In the data rows, 128 means zero.
Some points:
(092 115 133 110 111 119 116 129 131 117 125 120 098 097 130 151 142 158 171
 161 143 168 130 132 123 101 122 144 107 128 108 115)
(158 028 156 103 087 137 097 176 088 173 136 135 145 094 116 168 228 164 124
 177 128 043 164 000 174 107 167 065 165 146 110 143)
(087 106 136 125 120 100 102 124 099 146 135 133 172 150 151 141 122 139 161
 094 138 134 151 099 127 121 126 137 109 101 105 134)
(087 124 107 110 128 131 110 095 124 109 087 081 201 182 149 156 121 151 087
 119 153 123 081 146 186 100 071 132 121 144 114 174)
(124 121 137 139 092 151 149 114 155 155 145 155 188 186 127 115 124 083 122
 114 117 147 156 109 136 133 125 138 119 181 088 071)
(118 167 103 147 144 156 122 136 179 139 155 142 176 170 105 139 067 107 176
 129 107 109 172 141 118 138 075 117 179 147 135 126)
(127 082 160 126 115 152 137 126 137 154 139 168 100 075 098 153 149 072 062
 176 099 097 089 131 069 146 115 140 163 026 135 087)
(106 134 100 159 081 148 135 103 106 077 124 133 154 080 124 151 108 084 040
 124 140 158 140 142 160 155 184 063 182 191 194 165)
(116 227 163 185 186 087 191 144 101 141 150 112 183 061 105 185 098 133 108
 108 031 192 129 094 172 091 096 148 121 119 183 138)
(127 142 123 149 095 095 130 177 134 171 142 184 182 186 151 114 117 119 122
 100 135 148 127 134 105 121 125 135 157 114 110 134)
(114 110 128 141 146 158 199 140 160 138 146 119 173 125 163 040 129 117 103
 184 139 091 075 100 079 127 121 215 117 139 147 070)
(108 155 117 137 110 116 111 126 094 136 133 136 117 127 071 123 110 139 181
 179 199 175 146 162 120 129 113 160 135 062 134 134)
(145 119 129 124 099 131 137 107 190 115 174 177 174 171 135 124 149 117 141
 098 126 128 118 122 123 104 135 084 131 078 172 172)
(106 127 122 122 116 102 120 126 121 126 120 122 125 128 139 132 148 179 162
 148 139 154 137 125 133 130 121 151 100 103 117 120)
(134 169 155 172 141 132 117 103 103 133 116 126 122 109 108 111 124 109 129
 134 109 115 100 099 117 121 134 114 111 154 109 114)
(121 111 142 129 138 166 199 149 157 125 177 134 087 116 129 116 136 119 103
 131 119 115 143 147 126 126 130 093 117 107 124 115)
(101 111 138 106 096 100 130 115 145 128 128 106 110 110 153 182 136 127 134
 162 143 162 106 134 110 114 105 129 111 162 127 102)
(152 180 106 098 063 110 080 103 119 108 088 103 116 090 127 123 099 079 141
 104 121 134 099 064 130 122 147 116 120 100 084 134)
(122 182 119 140 127 250 161 109 184 124 186 130 127 130 137 083 134 121 183
 099 125 088 176 140 116 099 153 113 092 172 120 148)
(157 139 067 105 128 155 156 123 134 102 115 121 111 112 125 195 146 159 155
 163 191 125 163 202 071 078 142 112 133 174 101 116)
(135 154 149 196 142 149 134 115 126 121 099 103 139 113 102 129 126 105 109
 133 114 110 137 138 141 130 105 116 123 129 110 128)
(108 124 112 129 128 115 115 080 142 129 125 108 138 134 153 172 150 132 160
 138 135 130 149 118 153 114 121 117 106 125 110 122)
(127 132 123 119 117 127 150 151 158 168 167 145 183 172 126 107 133 121 107
 113 117 136 119 129 115 121 124 137 135 139 113 122)
(176 189 142 102 167 109 101 095 127 120 139 143 095 094 110 118 154 093 127
 112 142 107 068 086 133 109 148 149 123 142 074 125)
(136 156 150 179 159 122 150 130 107 111 096 118 118 115 132 107 124 113 119
 127 106 119 111 130 127 145 122 126 111 119 109 118)
(101 154 113 086 085 112 145 132 140 156 193 158 169 133 124 131 112 154 094
 087 085 126 147 130 127 123 135 134 100 130 080 179)
(127 144 120 118 148 098 159 121 119 158 156 116 098 115 107 124 141 115 136
 143 130 101 136 124 165 160 135 158 218 176 240 189)
(104 143 097 042 161 123 151 106 164 107 116 053 148 090 067 216 138 166 157
 094 140 172 165 105 125 196 164 162 068 159 139 070)
(112 131 087 110 138 116 129 110 123 140 123 117 102 125 128 139 131 178 142
 178 141 171 133 130 146 118 118 104 120 114 119 143)
(121 146 097 125 117 095 125 116 116 166 172 142 178 172 163 152 105 136 100
 135 125 117 105 123 144 100 124 129 131 129 119 130)
(182 149 142 125 144 048 098 138 123 106 113 116 135 025 209 104 140 120 113
 092 201 081 139 145 117 071 014 132 134 172 176 078)
(132 102 098 083 172 137 117 161 178 190 153 162 123 161 100 083 102 141 068
 121 167 126 130 109 138 112 109 136 090 105 143 147)
(188 121 094 104 125 057 157 098 110 151 080 091 117 136 097 106 138 064 129
 154 048 093 158 177 119 183 083 100 108 116 080 128)
(114 111 174 113 103 146 073 209 201 102 145 131 153 169 144 171 077 110 071
 135 156 094 146 139 115 174 137 151 071 077 101 160)
(118 099 111 145 172 109 156 145 075 136 180 094 117 123 137 157 034 197 161
 184 213 081 148 101 176 145 148 084 203 105 052 098)
(201 153 117 126 123 098 113 114 101 135 117 132 121 090 117 103 136 110 106
 131 106 108 132 125 123 109 127 112 101 130 105 135)
(112 114 104 113 136 187 149 154 171 153 133 177 094 093 134 120 058 130 112
 128 116 148 123 087 123 157 077 092 129 132 136 124)
(090 138 125 131 154 122 203 190 146 134 100 144 142 138 096 078 164 130 137
 123 101 137 108 094 036 148 178 118 141 087 087 119)
(124 127 129 124 130 118 125 140 133 128 112 094 112 131 118 106 137 121 145
 156 164 171 147 173 154 139 150 144 169 138 125 139)
(080 113 123 160 111 086 082 159 082 162 151 166 107 049 141 084 111 067 167
 182 166 114 144 174 128 150 185 145 099 144 193 237)
(171 078 137 189 155 162 188 181 126 085 073 171 089 126 209 168 115 102 192
 092 105 119 135 098 091 021 111 208 173 151 114 176)
(114 103 085 143 116 147 118 081 088 157 143 109 158 145 066 131 172 160 142
 153 175 176 137 162 078 072 088 148 113 095 186 140)
(116 132 121 120 106 113 116 130 137 097 138 105 099 114 112 118 144 146 149
 157 168 155 156 159 144 136 154 144 137 119 136 137)
(113 145 116 154 143 132 124 163 197 088 135 090 097 130 084 168 140 116 100
 113 139 087 120 140 127 056 141 153 149 112 082 181)
(103 121 127 119 127 095 117 122 143 123 108 102 107 124 121 132 098 116 137
 120 137 114 128 170 174 155 179 156 176 139 158 137)
(145 158 169 185 155 119 130 137 127 130 107 112 124 115 104 120 143 130 116
 108 107 129 119 124 115 128 117 129 121 125 126 139)
(190 129 107 101 111 101 118 117 111 129 108 107 108 096 109 114 107 117 121
 122 097 094 139 122 136 115 113 131 101 112 113 119)
(139 114 144 155 092 179 114 060 113 143 068 136 128 133 134 104 146 115 145
 119 171 167 171 144 158 149 218 190 140 157 134 134)
(136 116 137 143 087 103 129 113 139 144 134 122 144 205 139 169 140 161 105
 162 088 152 069 112 122 114 128 177 108 134 098 114)
(098 126 144 153 123 082 087 114 133 120 157 149 144 176 171 117 144 134 142
 128 096 122 152 098 122 123 134 150 132 131 107 098)
(110 110 124 109 130 145 191 155 182 133 119 135 137 122 120 132 092 128 114
 132 101 110 103 125 121 117 135 118 105 136 122 126)
(177 031 145 131 073 081 149 115 144 104 196 147 120 145 108 173 116 143 109
 118 167 152 145 127 041 165 084 121 090 177 154 136)
(092 175 174 151 192 164 169 136 140 124 146 092 100 127 189 106 164 104 082
 131 134 141 090 148 123 148 165 072 073 113 119 173)
(154 166 199 126 113 151 127 099 156 069 108 110 094 102 140 118 118 136 097
 092 118 108 125 090 117 136 132 149 131 081 135 148)
(240 160 117 111 138 095 166 105 120 144 122 093 156 127 134 094 116 171 078
 088 154 109 140 087 103 147 152 135 122 106 138 204)
(113 122 112 132 115 111 100 118 111 121 144 134 150 160 170 139 177 136 148
 115 118 132 117 130 137 119 116 129 128 127 100 110)
(126 107 138 126 121 141 138 113 106 100 130 113 112 123 131 119 121 116 171
 119 146 149 124 167 165 166 181 152 166 151 147 167)
(107 125 116 085 137 117 145 105 134 154 078 078 120 147 188 128 138 160 151
 169 130 155 139 104 120 065 115 082 149 134 092 154)
(105 151 123 139 110 111 119 121 142 134 137 125 107 105 110 127 145 140 179
 186 143 164 170 178 147 117 141 146 143 129 112 134)
(127 101 138 100 145 114 138 151 118 135 092 078 125 131 130 109 113 116 158
 159 147 140 112 162 149 146 174 134 158 153 161 166)
(131 147 145 195 165 133 142 115 130 125 102 122 105 112 111 122 125 137 099
 143 091 105 129 139 139 129 102 114 114 127 127 138)
(057 168 083 196 077 119 030 178 094 163 107 071 020 151 132 090 133 159 117
 052 094 061 082 133 070 155 063 061 084 166 128 126)
(112 101 129 146 111 131 101 099 126 098 124 134 131 128 125 156 159 179 147
 144 137 128 126 114 145 123 142 121 107 073 123 132)
(170 114 139 078 124 152 098 082 107 072 113 088 088 133 152 112 043 065 141
 098 102 132 141 137 082 102 098 118 125 094 124 111)
(123 114 188 101 158 066 080 098 193 112 055 219 183 102 055 069 125 176 072
 108 142 111 153 229 168 108 202 046 202 162 132 071)
(100 140 146 183 162 150 134 117 050 069 131 107 133 126 127 066 092 114 102
 118 125 087 154 129 138 172 135 125 090 103 099 108)
(097 086 142 121 118 120 118 098 117 124 115 112 110 115 126 141 128 180 156
 166 139 143 142 129 137 102 115 142 108 110 114 127)
(113 038 093 109 197 193 102 140 180 120 176 165 208 025 175 053 121 144 189
 090 075 145 079 155 156 148 070 155 099 089 114 155)
(087 139 101 112 087 119 077 153 121 060 139 123 120 100 106 131 116 138 126
 115 106 076 097 105 129 127 187 177 202 143 231 115)
(124 154 127 065 175 201 084 169 076 154 053 152 207 162 183 234 194 114 117
 203 116 046 173 156 074 200 106 166 101 144 172 133)
(092 138 212 077 094 078 135 144 122 151 090 132 107 122 148 080 083 150 155
 179 142 155 157 131 150 113 208 118 102 180 176 067)
(106 119 055 116 075 139 201 211 178 121 100 154 127 143 088 092 193 037 140
 107 189 112 136 063 255 144 061 144 075 134 134 098)
(211 162 106 125 114 105 120 127 134 114 110 116 093 112 121 109 154 102 111
 121 116 122 130 127 118 104 128 107 120 121 112 126)
(118 128 137 117 122 112 123 130 134 143 163 158 183 182 147 123 130 113 110
 117 133 125 124 122 120 117 119 144 138 136 114 116)
(102 108 178 178 203 139 125 108 124 156 111 132 063 133 097 113 142 105 089
 074 170 150 131 087 117 080 133 132 087 181 119 133)
(185 085 161 082 143 114 071 104 141 023 162 125 123 173 097 082 148 147 173
 191 078 252 102 115 141 202 080 116 160 207 130 203)
(174 141 125 103 148 217 124 205 058 131 179 142 075 133 043 122 104 152 118
 102 079 143 135 150 138 077 150 146 065 188 120 111)
(111 132 115 116 119 103 110 134 162 109 148 169 165 171 162 133 146 125 096
 112 123 126 087 134 109 124 147 119 110 146 130 117)
(106 119 124 110 130 098 122 104 124 134 121 122 133 141 139 156 150 168 155
 136 141 126 129 121 137 114 118 137 099 112 131 140)
(106 119 144 092 098 165 158 163 039 080 077 139 112 131 196 160 166 184 074
 124 119 234 187 149 135 113 107 096 121 069 171 092)
(102 144 149 178 156 134 145 143 124 104 109 117 118 114 090 112 139 120 115
 142 102 101 133 125 123 113 110 139 119 131 121 117)
(124 081 145 141 098 130 174 160 173 134 156 150 138 160 116 122 098 126 092
 134 110 118 137 150 134 119 109 142 112 135 129 124)
(117 082 104 111 143 122 130 084 107 197 141 091 064 073 155 119 153 183 077
 011 109 132 155 190 130 206 145 226 237 161 114 118)
(137 171 203 078 192 121 067 171 109 171 150 174 091 151 156 170 145 114 164
 130 181 179 130 158 157 133 083 108 140 097 105 109)
(120 115 072 098 163 135 090 130 115 088 085 160 061 166 098 115 097 143 108
 163 101 120 104 090 153 154 159 177 223 161 178 119)
(221 140 182 156 039 117 186 163 110 141 075 146 087 162 110 155 102 168 191
 064 135 107 000 195 187 162 116 115 110 094 147 131)
(172 160 100 145 108 157 065 071 121 165 056 193 118 068 127 155 068 089 079
 116 123 176 148 069 085 147 110 127 102 125 090 159)
(135 125 157 170 147 187 132 135 142 177 118 080 091 140 101 142 134 085 120
 103 122 129 170 102 166 136 087 117 159 085 119 117)
(149 166 078 194 114 152 146 125 156 121 137 158 104 083 154 150 146 169 135
 220 192 189 120 116 116 223 141 134 162 139 095 097)
(104 102 155 144 146 184 150 130 134 115 105 103 130 110 101 098 130 128 112
 121 115 112 101 114 136 114 104 111 116 116 142 127)
These points spread out most along one direction. Take the direction at right angles to it along which they spread out most. Then take the direction at right angles to both along which they spread out most. Go by this last direction. Where along it does each point below lie, from 0 to 99? The average is 50, and the first point in the table lies past the average. One standard deviation of the points above along it is 16.
(132 129 170 138 145 173 098 174 076 105 174 066 194 072 092 139 133 076 104
 103 139 123 057 155 115 105 114 104 171 120 085 099) : 50
(106 114 130 109 135 097 101 135 124 105 141 117 143 147 157 157 159 153 122
 130 138 133 129 109 149 123 127 138 109 102 104 143) : 63
(025 162 190 038 095 156 194 053 103 159 137 201 105 147 087 130 151 089 162
 084 128 069 120 094 069 136 099 084 186 110 133 166) : 39
(136 094 149 143 156 073 132 137 145 124 187 140 134 213 180 173 095 068 135
 091 105 119 169 112 123 134 128 093 127 143 157 097) : 41
(100 106 127 116 138 151 183 148 168 121 132 129 115 121 112 127 114 113 112
 110 118 116 115 131 110 131 118 125 123 135 110 127) : 36
(132 104 119 188 195 102 100 133 157 127 083 124 156 133 087 208 149 163 226
 130 168 152 119 088 055 167 155 079 097 125 164 109) : 69
(212 159 173 142 129 138 102 109 085 148 130 088 141 143 100 093 071 133 122
 140 137 094 140 091 107 130 123 135 122 115 172 081) : 58
(193 205 141 138 108 114 122 119 138 102 142 091 111 110 123 105 153 125 120
 127 115 098 148 113 140 125 111 143 114 116 139 104) : 62
(127 126 106 115 078 145 136 171 088 134 134 093 161 126 157 120 158 169 165
 123 152 169 148 139 078 151 104 064 170 129 112 124) : 65
(210 150 117 122 137 102 101 122 118 122 119 121 113 102 107 108 132 117 132
 108 112 106 130 123 126 125 119 124 109 116 121 115) : 63
(131 094 077 123 116 151 074 110 157 229 138 042 119 121 157 122 131 067 114
 136 067 187 092 164 145 102 237 130 154 083 212 095) : 34
(152 138 091 109 144 141 138 153 144 143 161 182 147 172 180 126 136 149 160
 104 052 086 144 158 142 126 154 107 119 102 120 105) : 39
(110 088 102 126 109 105 136 161 078 113 096 122 133 092 113 123 123 109 145
 129 123 150 127 168 153 141 198 133 166 171 108 139) : 37
(116 140 137 159 095 146 107 059 124 143 168 181 127 150 189 143 124 197 143
 167 114 090 098 137 159 116 089 121 117 147 152 104) : 56
(114 108 049 113 181 104 150 065 043 084 176 195 146 193 146 138 130 067 106
 133 161 102 066 147 146 114 158 128 089 127 117 114) : 46
(099 089 075 121 139 141 142 109 154 114 105 169 163 171 124 079 098 135 118
 094 118 108 147 100 101 121 114 102 126 105 162 112) : 32
